[[-5.514 -0.236 -1.333 -2.790 -2.612  2.331]
 [-0.697  0.671  0.720 -1.014  0.171 -1.468]
 [-6.576  0.037 -1.328 -3.476 -2.917  2.139]] --> -2.612

[[ 3.343 -3.401  1.436 -6.709  0.993 -5.963 -2.496]
 [-1.425  1.232 -1.787 -0.137  0.010  1.894  0.221]
 [-0.009  1.254 -4.075 -3.117 -2.315  1.086  2.129]] --> -5.963

[[ 2.826 -6.918 -2.720  1.217 -3.201 -1.565 -4.432]
 [ 1.216 -3.931 -0.948  3.043 -3.230  0.601 -6.717]
 [ 0.652 -2.023 -3.409  2.785  0.527  1.522 -5.035]] --> -1.565

[[-4.334 -5.296 -4.804  3.479]
 [ 3.104  3.206  4.221 -3.384]
 [ 3.388  4.402  4.046 -3.086]] --> -4.804

[[-0.629 -1.373 -0.147  0.611]
 [ 2.657  3.187  5.414  2.542]
 [-0.698 -1.065 -0.241  0.401]] --> -0.147

[[-5.682  5.500  1.509  5.239 -0.261 -5.119]
 [-5.155  4.084  1.301  4.703 -0.184 -4.707]
 [-5.247  4.694  2.979  5.757  0.045 -5.251]] --> -0.261

[[-1.772 -0.570 -5.369 -0.555]
 [-2.997 -0.741  1.718  1.562]
 [ 2.373  0.702 -0.122 -2.217]] --> -5.369

[[-1.593  0.749  0.409  1.069  5.393 -3.808]
 [ 0.087  2.774 -2.576  5.144 -0.341  1.424]
 [-4.705  0.403  5.727  1.687 -0.795  1.000]] --> 5.393
---
Input:
[[449 146 296 321 335 285]
 [205 182 305 186 276 348]
 [315 197 143 124 996 495]]
Output: 186

Input:
[[770 770 736 100]
 [173 175 179 630]
 [274 275 277 542]]
Output: 175

Input:
[[ 198 -242  100  178]
 [ 937 -495  471  143]
 [ 579  789   40 -505]]
Output: -495

Input:
[[ -5 -25  12   0  23]
 [-24   1  18  27   3]
 [ -4 -25  12   0  23]]
Output: 18

Input:
[[5794 3342 1989 5648 5698]
 [5728 3082 3628 6008 6360]
 [5805 6359 8395 5949 6105]]
Output: 3628

Input:
[[ 37 -12  35  45  34 -16]
 [-27  39 -25 -18 -27  44]
 [-26  33 -25 -16 -26  36]]
Output: -18

Input:
[[-709 -968 -671 -101]
 [ 624  179  666 -387]
 [ 178  268  184  199]]
Output: 179
---
[7 1 6 4 6] gives 6

[[ 669 -232 -575 -591]
 [-580 -412  294  306]] gives -412

[[4954 3118 8932 8080]
 [4330 5148 9280 9532]] gives 5148

[[5883 5886 5942 5949 5867 5952 5885]
 [6481 6487 5345 5343 6449 5344 6485]
 [3222 3207 8598 8644 3276 8657 3213]] gives 3276

[6135 7989 1026 3432 2724] gives 1026

[[5169 4800 3287 2319 1834 4604 3582]
 [2645 2867 3685 3931 4313 3828 9118]] gives 4313

[2 2 7 2] gives 2

[49 52 13  3 62 80] gives 3

[-43  13 -38  -3   2  37] gives -3

[[8 9 2 6 3]
 [2 5 0 4 5]] gives 0
---
[[ 0.683 -0.620 -1.149 -0.194  0.081 -2.411 -4.696]
 [-0.924 -0.511  2.729  0.508  0.907 -2.656 -5.185]
 [-0.205 -0.742  1.121 -0.181  0.353 -2.582 -5.017]] -> -2.656

[[-3.036 -3.089  4.294  4.234  4.308]
 [ 4.271  4.429 -3.249 -3.225 -3.262]
 [-4.791 -4.895  6.105  6.026  6.127]] -> -3.225

[[ 6.261  3.621 -4.006  1.884 -4.258]
 [-6.369 -3.339 -4.118 -4.213  0.965]
 [-2.223  1.784 -4.405 -3.194  3.211]] -> -4.213

[[ 0.604 -0.588  1.703 -1.334  1.726  1.993 -0.222]
 [ 1.071 -4.435 -1.154  1.440  5.802 -0.993 -0.229]
 [-0.345 -2.608  1.078 -0.967  2.794  0.206  0.943]] -> -0.993

[[-5.114 -5.112 -0.235 -1.735  5.216 -0.879 -2.516]
 [-2.202  1.846  0.653  3.369  0.831  4.440  3.744]
 [-1.550  3.277  4.570  3.529 -3.983 -2.162  2.826]] -> 4.440

[[ 0.388 -4.383 -6.652  1.684 -0.495  5.791 -6.996]
 [-6.806 -0.376 -1.997 -0.966  6.540  3.624 -3.403]
 [ 6.381  3.659  2.136  6.499  0.555  6.302 -4.568]] -> 3.624
---
array([-331,  854, -506, -379]): -331, -379

array([[2966, 4279, 5440, 6615, 1525, 5503],
       [3802, 4760, 6252, 6869, 3823, 4440],
       [9894, 6937, 3979, 7133, 4851, 3843]]): 2966, 3843

array([[77, 46, 50, 12, 49, 64, 23],
       [49, 19, 46, 47, 49, 45, 13]]): 77, 13

array([-824,  508,  104,  459,  662,  279]): -824, 279

array([[  83,   66,   -5,   79],
       [-669, -644,  675, -700]]): 83, -700

array([[1, 1, 3, 2],
       [7, 7, 7, 7],
       [4, 4, 6, 4]]): 1, 4

array([4413, 4964, 7692, 8352, 2948, 1791]): 4413, 1791

array([[1, 5, 4, 9, 2],
       [4, 4, 3, 4, 2]]): 1, 2

array([424, 256, 233, 216, 568, 847]): 424, 847
